Each path below is one point turned by a fixed rotation once a step. After each direction that follows a path, write how fast that rotation turns it, in deg/step (0 if it stays still).
Each turn is a multiple of 5 degrees from 10 to 175, or 0.
Each row of a path follows its step; steps can be skipped.
Rotation 1:
step 0: [ 31 -11   3  27  17  13 -40 -26 -23  65  47 -19 -30  13 -37 -29  34   2
  -1  13  -6  18   3 -14   5  22 -53  -1  -6 -13 -39  34 -17 -20  17  38
  -8 -19 -28  -3  12]
step 1: [-44  43   3 -36   6   1   7  38  -9 -18   2 -16  12  48 -21  23 -22 -36
 -44   6 -15  45 -24 -16 -33  19  -9  23  18  47 -13 -11  10 -40  -8  16
  34 -23  11  35 -15]
step 2: [-11   0   4  50  17 -23  15   8  12  -7   8   8 -29   7 -10  11  38  12
  29 -21   2  25  37  -5  42   5 -36   2  37  51 -13   8  42  -4  47  -2
 -24   6  51 -50  25]
step 3: [-36  40 -59  26 -45  27 -36  -3  -1  22  14 -42  43  33  21 -46 -23  12
 -14 -32  14   1  -6  -2   6  40  -1  22  -6 -22 -11   2  12 -17  24 -18
  39   8  -2  -8   2]
step 4: [-23 -20  28   2  26   3  21   7  -2  24 -11  14 -68  -2   1 -24  15  16
 -31  23  -6 -25 -17 -29  19  56   3 -22   2  58  19   2 -17 -21  31  15
  34  21 -31 -34 -41]
step 5: [ -1  20 -27  11 -11  40   1 -17  11 -29 -11  -2   7 -19 -13 -52 -11 -63
 -15 -13 -55  33  17  16 -30 -26  -1  23 -31  18  16 -30  26 -26  35  41
 -10  27  32 -20  -5]
step 6: [  7   4   4  36  -5 -24 -17  34   4 -32 -22 -11  -8  -5   5 -50  41  47
 -75  47   5  14  14  21   7   6  -2 -40   7   4 -10  46  26   3 -14 -32
  13  -9  26 -19   1]
step 8: [-10  23 -13  50  13   6 -13  20  20 -12   6 -32  -1 -30 -17   7  30 -17
  11  18 -23  -4  12 -70 -12 -30  21 -50   0  26  21   2  28  23 -27  22
  46 -15 -22  -9 -46]
step 9: [-10   2 -10 -11  -1  34 -41  27  42  20 -34   3 -34 -19 -15  14 -30  30
 -33   3 -21  45  33  24   6 -17  27  -4   8 -15  32 -28  31 -21  44 -18
 -45 -20 -32   3  27]
Speeds:
[-14 -10  -7  -3   4  -5  -1 -10   3   5   0  12   7   5   9   1   6  -9
   4   8  -4   1  -4 -12  -8  21  -3 -12   4 -12   1   5  -1   1  -2  20
   1  -1 -12   4  -3]  100
[  0   6  -2  -1   6  -7 -20   8   0 -10   0  23   3 -13   8  -3  -8   6
  13   5   0   3   6  -1  -6   3   2   4   0   5   6  11  11 -14   2  -2
  -5   1  13   4   5]  100
[  7   4 -19   1   0   7   3   5 -21  10   8  -2   2  -8  -1  -7   9  -1
  -4   2  -7  -4   5  -9 -15  -3  10   4  12 -12 -14  -1   9   1  -6  -7
   2   1   5   3  -8]  140
[ -4  15   8  17  -8  -7  -2   1  -1   8  -1 -11   5   4  -3  -5  -4 -18
   9  12  -2  -4  -6   3  -7  -2  16  -2  -2  -5   3  15  -5  -6  -3  -3
   1 -10  -3  -8  14]  140
[  4   2   0  -4  -9  -9  12  19   3  -7   7   2  -9  -5   1   0  -5  17
   3   6 -17   2   5  -7  -4   3   0   0   4  -1  -6   6 -11  14   7   8
   9   5  -7  -5  17]  160
[  1   6  -3 -16 -18   8  -6   6   0  -8 -16  -6   4   2  -2  -6  -3   0
  15 -14  -3  10 -18   6  -8   8   5   2   0  -3  -6 -13   5  -1  -3   7
   1  -7   0  -1   2]  170
Rotation 2:
step 0: [-28 -33  -9  24  16 -20 -33 -20 -19  -2   1  12 -31   3 -30 -20 -52 -15
 -21 -41  13  -8 -23  22 -55  46   5  24  -6  -3  21  -4 -23   5 -25  16
  56  -8  -3 -27  29]
step 1: [ -6   5  29  54  42 -24  13 -11 -14  20 -32  16  -7   8   3  -5 -41  -3
 -13 -20 -42  26 -10   3 -22  31 -42   2 -23  13  15  -7  16  21  36   2
   6   2  -8 -19 -81]
step 2: [  5  16 -34  58   7  -6  22   4  15  40 -21  -1 -16 -10  20 -23  23 -17
 -56  28  38  20   3  17 -15  38 -22   7 -15 -14 -22 -53  -6  -9 -31  22
 -14 -40  19 -29  -6]
step 4: [-14  -6 -10  30  47 -26  45  -3  25  22  -3  22  -4  10 -50 -52 -16  -3
 -32 -50  26  41 -21 -26 -17  -3  -4 -22  11  12  39  16 -10  15   7  36
  26  -1  -2  18 -13]
step 5: [-18 -33 -27  -8 -17 -18 -19 -21 -26  47 -20  18 -27   9  -1   6 -38  -9
 -69 -36   4 -26 -16  29 -61  18 -21  21 -19   7   9 -20  -5  16 -16  13
  12 -19  -2 -24 -27]
step 6: [  9  -7 -23  34  41  -8  39 -20 -17  15 -21  -6   2   2 -22   7 -14  -6
  10  17 -28  47  -5   6   9  37 -41  40 -21  -7  10 -35  18 -16  22 -33
  15 -46  14 -14 -67]
step 7: [  3   8 -16  68  20   4  32  -4  29  12  -8  12   3  -7  12 -38  11  10
 -32 -20  21  41  -5  17 -25  47   6  39  15 -36  -3 -15 -42  21 -24   9
  11 -31  15 -25  51]
step 8: [-29  -3   1  38  13  -3  -3   8   2 -16   9  -6  -9  -4  -6 -23 -33 -16
  -8 -72 -29   7 -63  23 -35  44  -1  -7 -11  31  11  -9  31 -16 -34   0
  51  13 -27 -18 -12]
step 9: [ -5   0 -14  56  26 -32  20   8  27  33 -20  24 -21  30 -26 -30 -10  -3
 -47   1   5  10  17 -22 -24  -3 -25 -37 -15  13  34   6   0  15  16  21
   7 -32 -39 -13 -68]
Speeds:
[ -2   6  13  18  -7  -7 -18   7  -4  -4  -7  -3  -3 -16   6 -13  -2 -14
   2  12   4   0  -2   2   8   0  -1 -11 -14  -8   8   7  -1  -2   6   5
   6   0  -3  -4   1]  45
[  6 -10  -2   7  10  -6 -19   1   4   8  -9  15   0   8  -8   8 -12  -3
   2  -5   1 -20  -6 -15  -7  -3  -1 -11   4   5  -1  -1  -8   1   1  -3
   3   8  -6   9  -6]  85
[  5   5 -14  11 -12  -6   1  -8  17   3   5   6   2   7  -7  -1  -9 -10
  -4   5  10   7  15  -6  16   0  -3   9   8  -1   0  -2   3  11   2  13
  -4  11  -6  -2   5]  145
[ -1   0  -1  -8   4  -9   1  -4  -9  -3   7  -5  -4  11  -8   0 -10  -8
 -10  -2 -12   6  -1  11 -14  -3   6 -21  -6  -3  -1   5   5   5   9  11
 -15  11  -8 -11   1]  90
[ -3   7   9   9   0   4  -1   2  -2   7  14  10   7  -8  -8   0  -3   4
  -4  -8  13  11  -1   0  -4  -5   9   4 -16   1 -18   4  -8   5   6  -5
 -16  -6  -3  15  -4]  135
Rotation 3:
step 1: [ 29  12  54  10 -10  70   7  21   5  -8  -8 -14  -2 -15  21 -40 -14  12
  16  16  -3  -5  28 -14  27   3   2  -9 -15   5  18  15   3 -45  26 -13
  12  17  49  -1 -20]
step 2: [-18   2  28  12  -9  31 -15  12   6  36   4 -40 -24  -7  -3 -41 -13   7
 -30 -21  30   7  11 -35  10 -42  12 -36 -27   5  -1  34  26  -9   0  -1
  13  39  41 -10 -26]
step 3: [ 13   5  26 -32   7   9  -5  35  16  35  53 -15  23  -3   0   5  13   2
   3 -25  28  31  22   4  11 -32 -16 -44  11 -10  16  51  -8  13   5  13
  10  37  41  -8 -18]
step 4: [ 30  39  33 -19 -13  35  -5  -4  23  12  28 -13  56 -32  22   0   1  23
  13   7  46  18  30 -31  13   1 -25 -24  -2   9 -12  16  -4  24  43 -24
   0  17  -4   0   4]
step 5: [ 45  -4  15 -23  11  10   7 -20  -9  29   9 -36  24  -9  10 -41 -28  -5
   1  -3  33  13  30 -35   9   6  -4 -27  10   2   2 -25  52 -25  53  -7
   0  42  -6   5 -16]
step 6: [ 17 -11  15  34  16  29  -1  26 -22  41   2 -34   8   1  25  -4 -41 -17
  14   5  29  18  42   4  23  18 -16 -47  20 -26  21  12  41   1   1   6
  13   4  14  29 -26]
step 7: [ 29 -13  38  32  -9  52 -50  -1  -5  41  24  -7  24  -2   8   1 -12  -4
 -20  -1  10  -1  38 -47  13 -11   0 -16  13 -32  19  22   6  29   4  28
  30 -22   2  -1   4]
step 8: [ 46 -11  62 -20  -6  47 -10  19  10  31  27   9 -16  20   3 -35  13   5
  27  11  -1  17  24 -31   7 -30   5 -10   9  -3  10  -3   6   3  28  19
  11  20  11  25  49]
step 9: [  7   2  36   5   2  45 -10  11  -4  23   6  -6  -3  -8  16 -21 -14  10
  25  -2  12  14  46 -27  36 -23 -21 -22 -22  32   3  -6  -1 -47 -16 -50
  26  33  32  20  20]
Speeds:
[-10   3  -2  -4   7   4  17   0   2   0   5   7   6  -2 -15  -4  -6  10
   2   3  -3  -9  -2   6   2  -7  18 -12  -7   8   3  21  -6  -5   6  -6
   2   3  -4 -15  -3]  40
[  1  -6  -1  -7  10   1   1 -13  -5   9  -5  -4  12  -3  -3   6   1  16
  -2   7   4   3   3  11  15   5   3  -5   6 -13  -4   1  16   5  -2   9
   1  -2 -22  10   3]  40
[ -9   0  -1  14   2  -3  -2 -14  -4  14   4   4   3 -15   1  -7  -1   2
  -1   0  12 -10  -7 -14  -3   0   7  -3   9   3 -20  -3 -14   0 -12  -7
   3   2   3  11   0]  155
[  2   5   7  -8  10  -2   9  -9  10  -2   0   2  10 -10 -13  11 -12   0
   9  -1 -12   1  11  -5  -6   4  -8  10  -5  20  -1 -10   7   5  -2  -4
   0   9   5  12   6]  80
